128 stands for zero in the data rows.
Here are some points, each followed by its number:
[104 112 165  99 146 118 210 200 137 155 155 143 177 149 124 192 106 147
 107 122] 0
[ 79  97 164  84  81 155 137  61  59  83 108  74 134  95 120 130 115  79
 152  69] 1
[132 134 103 186 153 128 135 196 150 182 216 164 134 165  96 150 100 213
 155 178] 2
[ 90  32 120 106 177 149 196 171 167 133 152  98 187  66  87 201 110 147
 126  69] 3
[122 148  99 227 220  61 179 163 182 168 179 183 121 133 126 120 173 180
 187 142] 4
[ 64 150  58 147  96  79  68 117 193  31 145 160 105 121 102 106 165 128
 147  91] 5
[121  92 124  55 100 142 138   6 100 131 108 104  85 161 223 116 103  80
 101 140] 6
[ 78 203 155 148 128 119  90 115 150 122 212 128 146 118 137  52 170 149
 137 133] 7
[180  47 134  92 212 174 186 128  58 148 118 177 214 152 115 202 137 133
  60 132] 8
[217  83  92  83  44 179 135 102 113 180  72 118 152 186 115 182 114  25
  81 108] 9
[172 151  67 206 175  70 142 197 155 108 156 226 103 112  93 141 124 163
 142 184] 10
[169  83 149  96 143 123 162 146  80 172  58 112  82  96 191 111 141 144
  98  46] 11
Which three points above are nearest to each new point? Their numbers follow each, nearest first.
[112  42 163  75  43 172 139  27  47 136  55  71  87 199 148  60 123  39
 116  98] 6 1 9
[130 211 155 202 124 142  79 115 103 117  91  85 121 144 132  97 121  96
 126 132] 7 1 5
[ 83 188  66 137 136  96  86 109 185 106 202 158 123 155 158  94 143 194
 140 120] 7 5 2
[126  92 180  75 109 140 155 139 140 157  70  40 124  94 181 157 145 107
  65  89] 11 1 0
[127 168 148  83 146 122 121 136 110 146  83  55 190 155 156 148 115 156
 121 124] 0 11 1
[164 103 144 159 122 161 149 123  95 169 126 125 157  77 140 117 140  85
  96 125] 11 1 0
[173  57 154  89  53 186 200 106  82  73 115  99  84 166 135  68 105  84
 132 118] 1 6 9
[ 92 161 128 147 162  81  88 144 120  60 199 169 213 110 102 101 158 149
 167 136] 7 5 10
[115  91 107  82 113 181 236 143  44 120  99 118  54 131 111 182  83 102
 133 135] 1 0 11
[158  54 160  43  97 224 118 153  78  87 111 114  73 171 169 134  74   0
  88  84] 9 6 1
[ 72 166 159  90  59 137  90 115  96  75 100 114  75 148 158  78 203  96
 118  80] 1 7 5
[ 98 142  63 214 189  98 111  95 162  53 195 177 106 157 118 110 142 122
 185 137] 5 4 10
[118  68 156  63 137 160 129 134  81 123  78  78 137 113 134 184 111  83
  54 117] 1 11 8
[116  46  97  77  52 203 156 112 107 153  47  71  97 110  91 144 156  79
 135 105] 1 9 11
